In the rows, zero is written as 128.
Rotation paths and how fast each direction turns (degrees a step):
Each turn is a multiple of 5 degrees from 10 to 175, or 0.

[136 137 125 138 118 128 126 125 134 137 124 122 137 129 129 131 119 139]
[132 130 127 140 130 123 129 137 127 133 109 125 134 130 127 123 120 133]
[139 130 130 138 126 127 125 131 127 139 129 125 141 120 134 132 120 131]
[127 120 122 136 125 124 134 137 121 127 120 124 135 125 130 128 114 137]
[131 131 125 140 123 121 123 125 132 132 127 121 135 123 129 137 121 142]
[131 129 124 137 126 121 124 136 129 123 115 126 134 129 134 120 119 139]
[130 134 133 135 122 129 121 133 132 137 130 123 144 123 130 127 119 136]
[126 123 122 134 126 123 134 134 126 137 118 120 136 130 134 119 118 136]
[127 128 130 139 131 119 122 126 128 138 125 118 139 118 130 135 123 135]
[130 123 123 136 131 121 127 133 124 122 124 125 135 124 140 123 115 136]
[121 130 130 133 122 126 121 129 132 127 131 120 143 119 127 131 119 141]
[126 131 122 133 126 123 130 126 130 128 120 120 134 133 136 116 118 141]
[125 135 134 135 133 121 120 132 133 134 121 119 143 120 129 125 126 132]
[129 127 127 132 133 126 131 129 123 131 125 120 139 125 141 116 116 132]
Directions:
[129 127 121 127 127 126 131 130 132 125 127 128 130 129 130 127 129 124]  170

[130 135 124 124 126 124 131 133 128 112 133 120 135 138 133 121 126 123]
[134 132 123 129 126 127 126 129 118 127 124 121 130 129 119 139 112 134]
[132 130 127 120 135 118 133 133 129 137 136 120 134 135 123 122 126 121]
[127 121 129 121 121 120 125 133 128 111 129 124 134 121 120 129 122 124]
[135 138 127 120 131 134 129 129 118 130 124 116 137 126 134 126 121 122]
[132 129 135 133 124 114 135 134 116 131 128 126 135 131 116 127 125 129]
[126 132 122 123 123 118 125 131 128 126 138 115 125 120 130 129 124 117]
[130 130 121 126 133 121 127 125 120 118 117 128 139 134 126 123 121 122]
[133 140 126 131 127 127 133 142 121 126 135 119 132 131 123 136 126 129]
[133 124 124 126 128 118 125 118 126 130 139 120 132 133 118 122 118 125]
[130 128 126 117 134 118 129 141 131 119 124 122 130 127 131 131 120 124]
[132 135 126 120 121 135 127 127 118 127 126 121 140 131 115 129 125 124]
[137 125 135 133 136 119 134 133 123 128 137 119 137 123 130 125 121 126]
[127 131 128 118 116 114 131 129 125 123 124 119 124 130 125 124 120 124]
Directions:
[128 126 129 131 127 128 128 128 130 127 136 127 130 126 125 126 132 126]  115
[130 126 128 129 135 126 129 126 128 130 127 130 132 130 131 123 128 126]  145
[127 127 129 125 130 130 126 128 122 127 132 133 124 128 129 127 129 130]  0

[128 143 130 124 120 122 115 124 132 129 120 124 138 129 132 128 129 126]
[126 132 136 122 131 120 126 117 136 131 123 116 139 130 134 129 122 128]
[128 139 135 128 128 126 130 116 142 134 129 132 133 129 137 129 128 135]
[127 142 130 136 125 121 134 117 134 123 125 120 129 126 134 120 130 130]
[123 139 137 130 125 127 125 119 132 127 135 122 131 117 134 121 126 119]
[134 130 144 130 121 129 131 126 133 124 126 124 135 121 142 126 122 127]
[131 142 130 124 113 132 122 123 129 125 125 127 135 125 138 127 126 132]
[126 131 135 123 120 126 119 117 130 123 122 113 135 128 131 127 124 129]
[127 128 138 118 124 126 122 114 143 129 129 128 132 129 135 132 129 128]
[131 136 136 132 123 119 128 121 141 122 120 127 127 131 135 128 135 132]
[124 143 129 129 126 117 121 122 138 126 125 125 132 123 132 123 134 119]
[129 135 141 131 131 121 127 127 135 131 125 120 138 124 137 123 123 121]
[133 143 131 127 123 127 132 124 134 132 126 130 139 125 142 127 123 132]
[128 142 132 133 122 130 126 118 127 127 124 116 134 127 133 124 123 137]
Directions:
[125 124 130 125 131 127 126 126 127 130 131 124 129 126 126 127 125 123]  110
[130 129 127 125 127 129 126 132 124 131 125 127 134 128 129 130 123 128]  60

[124 129 122 136 120 128 122 130 119 123 131 114 133 129 132 119 128 119]
[142 129 131 119 131 127 131 137 126 123 140 124 124 128 129 120 133 129]
[132 139 134 135 117 128 123 125 129 120 122 125 120 119 126 125 127 125]
[127 118 128 131 121 129 121 137 125 127 133 126 130 136 131 112 128 124]
[144 133 129 128 126 122 127 130 124 118 135 121 134 120 134 130 133 130]
[126 141 131 128 120 135 131 135 127 124 130 126 119 129 124 118 125 118]
[132 116 131 132 122 122 118 125 131 124 132 119 123 126 131 117 133 127]
[140 134 132 128 119 130 128 141 123 117 128 130 134 128 131 125 130 134]
[129 137 127 135 124 125 123 128 124 129 136 121 125 124 130 121 122 111]
[131 120 130 122 126 131 130 131 130 116 134 120 123 129 128 117 137 129]
[140 138 136 130 117 122 120 135 128 128 121 129 125 123 128 125 129 131]
[126 125 129 138 124 135 126 132 121 120 137 125 130 130 130 116 120 121]
[139 129 125 120 125 120 126 131 132 122 137 123 127 127 136 124 139 122]
[132 140 132 129 122 131 126 135 122 121 123 118 121 124 119 121 127 129]
Directions:
[125 125 125 126 124 126 128 126 132 125 126 128 129 130 127 127 131 124]  120
[131 129 129 126 128 123 125 129 131 134 130 131 126 129 130 128 128 125]  170
[128 124 131 132 125 128 124 128 130 128 124 131 127 128 128 126 126 133]  95

[119 131 129 124 142 126 124 142 139 125 123 136 133 127 124 122 120 129]
[118 129 132 118 123 126 133 126 130 119 118 143 131 125 117 126 123 135]
[125 127 130 123 140 131 123 135 139 117 115 136 133 136 129 129 127 135]
[120 133 134 122 135 125 123 133 134 128 123 138 130 119 113 128 121 138]
[117 129 128 127 131 127 134 135 133 118 113 139 139 130 127 119 130 131]
[127 133 139 117 130 128 124 132 132 121 117 139 129 130 126 134 118 140]
[119 126 125 129 138 129 127 133 137 124 114 132 132 123 118 123 131 142]
[121 138 143 128 130 125 128 135 131 124 119 144 135 128 124 125 125 128]
[121 126 127 120 127 128 130 137 133 121 110 130 129 125 129 126 119 142]
[124 131 138 132 134 132 125 126 136 123 116 141 131 129 118 131 134 138]
[121 135 135 126 135 126 127 144 137 129 116 130 134 124 125 120 122 134]
[118 127 134 128 119 130 132 129 129 122 113 144 128 123 122 128 124 138]
[128 130 137 127 136 133 125 136 142 124 111 128 132 134 127 128 130 138]
[119 131 136 132 128 129 125 135 135 133 119 139 126 116 117 126 121 137]
Directions:
[129 129 127 123 128 127 131 128 130 128 126 121 131 129 127 124 130 129]  175
[129 129 130 131 129 130 130 125 129 125 126 130 131 133 129 128 134 125]  145
